Named turns come first, each shown by rows before and after it. Which turns, in which order, take the first row of each pair that follows to the second? Write the first one first, as in the answered first pair.
turn baboz:
[ 0.35 -0.45  0.20 -1.99  0.26  2.00 -0.74 -1.85  2.93 -0.78  3.96]  ->  [-1.78 -0.49  0.99 -1.65 -2.24  1.21 -0.36 -1.11  3.24  1.57  3.40]
[ 1.24 -2.64 -0.93 -1.98  0.41  2.32 -0.86 -2.37  1.79 -0.22  3.41]  ->  [-2.25 -2.22  0.11 -1.18 -3.06  1.08  0.08 -1.00  2.70  2.93  1.70]
[-2.48  0.81  0.69  0.32 -1.40  0.99  0.91  0.17  1.58  2.58  0.24]  ->  [-0.44  1.95  1.53 -0.49  1.40 -0.14  1.63  1.34  2.19 -0.44 -0.94]
[ 3.79 -3.91 -2.23 -3.32 -0.13  0.21 -0.85 -2.87 -1.00 -1.51  0.87]  ->  [-0.32 -3.79 -1.57 -2.26 -4.68 -0.66 -0.18 -2.21 -0.64  3.16 -0.05]
turn mek:
[-5.37  3.02  1.90  1.95 -4.83 -2.15  1.66  2.22 -0.30  3.87 -2.50]  ->  [ 2.87 -5.31 -3.87  3.09 -1.28 -2.80  1.50 -2.94  0.39  3.49 -3.26]
[-2.85 -8.74  0.96  1.29 -1.12  0.64 -1.77 -1.10 -2.08  2.04 -2.35]  ->  [-3.45 -7.79  3.23 -0.81 -0.96  2.54 -2.30 -0.14 -2.28 -0.76 -1.08]
[-3.29 -0.29 -1.34  1.40 -3.89  1.11 -0.65 -1.34 -2.93  3.75  0.17]  ->  [ 0.53 -3.90 -2.72  1.02 -1.99  1.75 -1.12 -3.11 -2.66  2.11  0.51]
[-1.96  2.38 -0.01  1.11 -0.59  0.89 -1.06  1.53 -4.10 -0.23 -1.02]  ->  [ 0.28  0.50 -2.70  2.58 -0.02 -0.41 -0.64  0.00 -3.71  1.42 -1.87]
turn kub:
[-2.49  0.55  2.27 -0.90 -2.21 -0.05  0.28  0.67  1.80  0.41 -0.19]  ->  [-2.13  1.39  2.11 -0.74 -1.61 -0.63  0.42  1.24  1.24  0.12 -1.11]
[ 1.34  0.88 -0.32  0.54  0.38 -1.21  0.12  0.30 -1.29 -0.76 -1.17]  ->  [ 1.68 -1.53 -0.26 -0.14 -0.23 -0.26  0.14 -0.38 -0.39 -1.04 -0.67]
[ 0.42  2.06 -0.63  1.44  0.99  5.78 -0.89  0.78 -8.83 -0.24 -2.21]  ->  [ 1.34 -1.13 -0.39  0.63 -0.11  7.06 -1.18 -0.66 -8.26 -0.63 -1.57]
turn Kodip:
[ 1.29  0.62  1.61 -3.87  0.97  2.33  0.01  0.89 -0.39 -4.47  1.40]  ->  [ 1.50 -0.37  2.01 -4.00  0.60  2.19  0.26  0.98  0.57 -4.35  1.16]
[ 2.74 -0.67 -1.49  0.67 -1.43 -0.41  0.19  1.06  1.97  1.75 -2.77]  ->  [ 2.80  1.87 -2.75  1.40  0.43 -0.15 -0.65  0.71  0.13  1.32 -1.54]
[ 1.72 -5.19 -0.89  2.41  1.55  0.14 -1.66 -1.08 -1.06 -2.66 -3.13]  ->  [ 1.87 -3.00 -1.97  2.93  3.17  0.31 -2.12 -1.33 -2.48 -2.84 -2.23]
[-2.97  0.00  0.32 -2.15  0.60 -6.38  2.89  1.72  3.56  2.52  2.56]  ->  [-3.46  3.36 -1.06 -1.29  2.45 -5.77  1.74  1.59  0.76  2.33  3.78]
Then:
Between the rows of a pair lie two turns.
[ 0.02  0.17 -1.75  1.01 -0.21 -0.17 -0.85 -0.42 -0.88  1.20  0.40]  ->  [ 0.29 -1.00 -0.18 -0.03 -0.78  1.56 -1.30 -0.08 -1.51 -0.56  0.80]  mek then Kodip
[ 2.15  0.76  1.65 -0.53  1.54  0.33 -0.52  1.34 -2.27 -4.35 -1.54]  ->  [-0.43 -0.04  2.39 -0.11 -1.44 -1.98  1.37  2.94  0.82 -1.22 -3.78]  mek then Kodip
[-2.14  3.20  0.43  2.08 -0.80 -2.12  1.85 -0.86 -4.76  1.67  0.64]  ->  [ 1.21 -3.56  1.89  0.19 -2.11 -0.32  1.39 -2.33 -4.63 -1.50 -1.48]  kub then kub
[ 0.70 -2.30 -1.01 -0.75 -3.07  0.79 -1.19 -1.11  0.03  1.16  1.37]  ->  [-0.47 -0.80 -1.07 -0.06 -3.36 -1.32  0.24  0.28  1.80  2.47  0.18]  Kodip then baboz
[ 1.44  0.05  0.95 -0.50  0.53 -2.05  1.24  1.51  2.36 -1.51 -2.52]  ->  [-0.30  3.20  1.30  0.02  0.45 -0.36 -0.19  1.97 -1.24 -1.93 -1.86]  Kodip then Kodip
[-0.66 -3.77 -2.73  1.98 -0.90 -3.53  0.63 -0.19  2.08  3.01 -0.23]  ->  [-3.46 -0.23  3.33 -2.12 -0.92  0.54 -0.92  2.23  1.62 -2.84  2.58]  mek then mek
[-2.93  0.94  1.57  0.48 -1.66  3.18 -2.31 -0.67 -3.03 -1.79 -2.30]  ->  [-1.11 -3.17 -0.94  1.75 -2.53 -0.19 -0.22 -1.62  0.62  2.04 -4.30]  mek then Kodip
